(in the rows, 128 means zero)
The rows of Y fall into several groups, which share some directions, and each row is roughly a mix of its group's hidden directions.
Y:
[[132 174 155 123 116 126 169 134 124 166 120]
 [ 80 114 110 112 140 120 121  80 144 149 130]
 [158 122 157 166 115 147 136 163 136  98 109]
 [117 120 107 113 129 139 113 128  85  75 107]
 [131 131 135 170 133 169 147 142 158 163 136]
 [105  89 125 134 126 124 127 115 129 187 151]
 [159 144 135 119 117 146 115 132 113  66 110]
 [113  77  99 132 139 119 100 107 132  94 126]
 [159 136 104 136 129 128 120 157 117 102  74]
 [106 155 133 126 123  99 158 183 140 122 118]
 [131 149 116 118 114 132 155 170  99  85 114]
 [166 177 135 157 121 125 119 151 157 127 120]
 [117  94  98 128 106 119 114  73 124 135 144]
 [ 79 109 164 121 125 120 145 124 115 107 163]
 [ 89 117 129 146 135 125 148 153 140 184 132]
 [166 162 136 124 119 146 115 136 123  76 113]
 [145 173 170 131 107 128 163 146 120 138 118]
 [150 153 128 129 121 139 137 142 107  67 103]
 [126 174 108 113 133 108 104 151 172 135 132]
 [157 130  85 132 121 145 118 142 121 133  74]
 [134 178 148 108 117 111 162 153 102 138 132]
 [163 122 101 115 126 131  80 120 101 139 158]
 [111 150 148 100 159 121 118 146 176 106 138]
 [147 105 152 164 112 156 119 101 162 149 115]
 [ 77 113  96 107 153 119 129  98 140 142 129]
 [108 138 173 152 132 111 146 150 146 111  89]
 [130 146 153 150 131 116 145 139 168 175 152]
 [123  97  83 114 144 123  84 106 116 123 144]
 [145 178 158 122 115 128 164 150 117 151 124]
 [ 98 113 115 112 130 118  98 116 173 155 156]
 [123 126 154 130 157 135 133 130 133 196 134]
 [ 82 148 154 105 139 123 155 142 105 102 145]
 [139 154 171 144 120 167 162 134 139 138 109]
 [129 155 151 159 128 137 145 171 158 159 126]
 [154 146 130 141 130 102 126 129 168 181 135]
 [149 153 119 164 125 143 129 141 164 174 124]
 [174 179 137 125 123 151 121 118 144 104 134]
 [170 125  89 141 130 146 110 135 122 118  82]
 [179 160 141 122 111 126 118 156  95 122 140]
 [177 151 146 136 109 129 125 167  99 113 134]
 [173 166 142 116 110 120 134 155  98 139 145]
 [124 152 161 111 153 122 147 182 121 120 112]
 [ 92 132 146 119 151 103 118 155 180 124 126]
 [145 108 123 146 116 151 142 117  76 168 127]
 [ 86 116 136 129 147 179 132 106 156 127 126]
 [126 122 147 151 143 188 133 146 151 105 113]
 [ 99 121 148 146 134 119 157 149 151 179 142]
 [100 115 129 157 127 122 147 140 152 185 138]
 [158 168  92 136 147 127  97 139 136 154 113]
 [145 140 144 134 120 143 165 145  86  91 106]
 [167 160 133 139 130 146 144 141  88 108  98]
 [163 144  93 126 126 139 106  93 108 158 107]
 [113  95  82 113 145 103  95 117 123 113 143]
 [147 106 147 164 123 140 139 152 136  83  99]
 [139 151 170 152 118 148 165 145 146 131 100]
 [124  94 130 155 114 138 139 124  92 179 129]
 [170 119  91 139 121 142 101 134 130 140  85]
 [165 153 127 112 133 135 100 129 112  75 116]
 [137 155 151 139 132 111 143 132 168 173 153]
 [ 78 113 114 119 150 158 106  98 149 130 136]
 [125 128 162 122 145 129 158 148 120  71 115]
 [145 132  96 109 113 101 114 142 110 116  75]
 [ 77 138 150 125 158 112 142 163 112 130 145]
 [124 161 132 108 118  91 163 157  93 123 130]
 [ 95 113 185 125 126 146 162 136 133 114 134]
 [137 148 179 140 164 130 146 136 130 133  91]
 [177 160 143 126 115 131 126 167  99 118 137]
 [ 86 119 142 150 139 139 158 127 154 108  88]
 [181 149 116 129 110 125 104  98 139  96 123]
 [167 124 101 146 122 138 127 114  81 163 130]
 [127  84 128 160 129 150 108  96 161 127 110]
 [165 115 115 145 123 151 119  93  84 123 106]
 [ 92  94 125 119 127 115 116 114 160 162 160]
 [ 98  79 122 115 124 135 135 131  91  98 107]
 [143 116 101 131 115  61 117 127 113 137 122]
 [100 139 134 127 137  96 106 141 188 129 131]
 [136 164 152 131 147 116 146 157 132  98  86]
 [155 169 166 136 109 140 159 150 115 140 117]
 [157 155 120 169 117 146 121 139 165 160 124]
 [120 150 176 123 133 148 135 135 125  86 162]
 [157 130  95 101 138 135  91 109 105 149 156]
 [170 143 129 132 103  82 141 146  96 134 120]
 [125 148 166 141 133 183 145 144 155 126 123]
 [109 116 104 121 123 112  85 111 176 129 150]
 [ 93  97 135 120 140 118 120 126 157 172 159]
 [145 119  94 137  86 134 127  83 100 141 123]
 [160  95  95 128 133 114  89 136 113  99 142]
 [152 152 172 148 107 139 163 155 129 125 112]
 [166 144 106 111 115 126 100  96 118  88 120]
 [134 104  85 110 132 104  89 113 104 127 152]
 [152 138 147 141 156 140 143 136 100 183 121]
 [146  95  97 152 106 124 131 107  87 154 137]
 [127 155 113  99 133 135  93 130 171 119 164]
 [160 123  98 117 118  82 106 123  88 128 132]
 [166 141 158 139 126 169 128 162 133 101 135]
 [152 134  91 127 103 136 134 126  85  93 107]
 [ 93 118 173 120 126 113 152 119 136 132 172]
 [ 95 107 138 130 119 123 106 118 173 155 164]
 [110 132 124 148 128  97 113 141 158 185 124]
 [114  81 100 114 113 131 127  81 108 118 128]
 [ 98  78 150 131 109 141 150 119 117 128 163]
 [169 144 114 110 112  98 102 119  94 150 147]
 [128 150 166 146 117 130 179 145 143 135 102]
 [ 86  85 117 106 145 132 148 108  98 126 136]
 [154 118 156 156 124 168 133 157 138  91 120]
 [106  74 102 129 124 108 134 126 119 162 105]
 [107 129 154 152 136 120 154 155 156 174 142]
 [127  80  95 134 144 131  89 119 132  97 133]
 [127 152 106 105 140 123  84 120 176 135 142]
 [137 118 149 141 123 137 176 136  77 124 107]
 [100  88 120 142 113 123 148  97 142 167 148]
 [144 103 138 161 120 141 114 101 171 160 115]
 [155 130  92 110  96 118 102 102 117 107  98]
 [135 126  92 102 136 125  82 103 104 142 153]
 [148 132 142 137 121 141 172 136  75 115 106]
 [157 105  89 144 101 137  98  97 136 140 112]
 [150 171 159 132 155 139 145 160 117 122 102]
 [109 167 123 110 134 101 122 155 177 135 133]
 [129 133 161 135 122 139 172 149  96  94 106]
 [129 136 109 142 128 108 106 123 148 194 128]
 [118  97 149 135 145 122 106  83 160 156 139]
 [122 120  87  97 133  97 102 107 103 140 154]
 [119  69 100 130 122 125 137 129 114 143  90]
 [131 110  89 137 125 121 132 119 143 188 108]
 [149 133 132 115 112 122 103 120 108  63 119]
 [129 187 140 140 140 108 120 124 149 136 167]
 [184 116 126 140 120 136  91 148 116 101 140]
 [125  90 112 148 101 130 142 117  92 168 142]
 [137  90 143 153 115 141 158 117  77 123 122]]
One row of each group comes first, with its name. Which group is each row after those in?
[101 125 174 145 138 112 152 161 143 105 108]	K
[126  84  94 138 144 139  85 119 126  99 128]	P
[138 108  80 113 120 125 110 115 100 112  87]	F

[115 148 101 109 120 107  81  95 114 132 153]	F
[160 104  99 125 133 139  80 132 106 108 150]	P
[102 126 129 134 139 136 143 120 148 191 157]	F
[132 163 162 120 163 137 147 158 128 161 114]	K
[108 100 130  96 109 132 142  75 121 130 154]	F
[106 152 174 113 155 133 134 153 165 117 125]	K
[175 120 136 151 109 105 129 165 111  99 119]	P
[120 112 166 131 133 140 179 146  92 117 120]	K
[ 86 105 169 120 120 113 158 124 123 110 156]	F
[150 148  91 166 124 124 114 131 153 167 112]	F
[ 91 115 175 116 127 136 160 143 143 106 147]	K
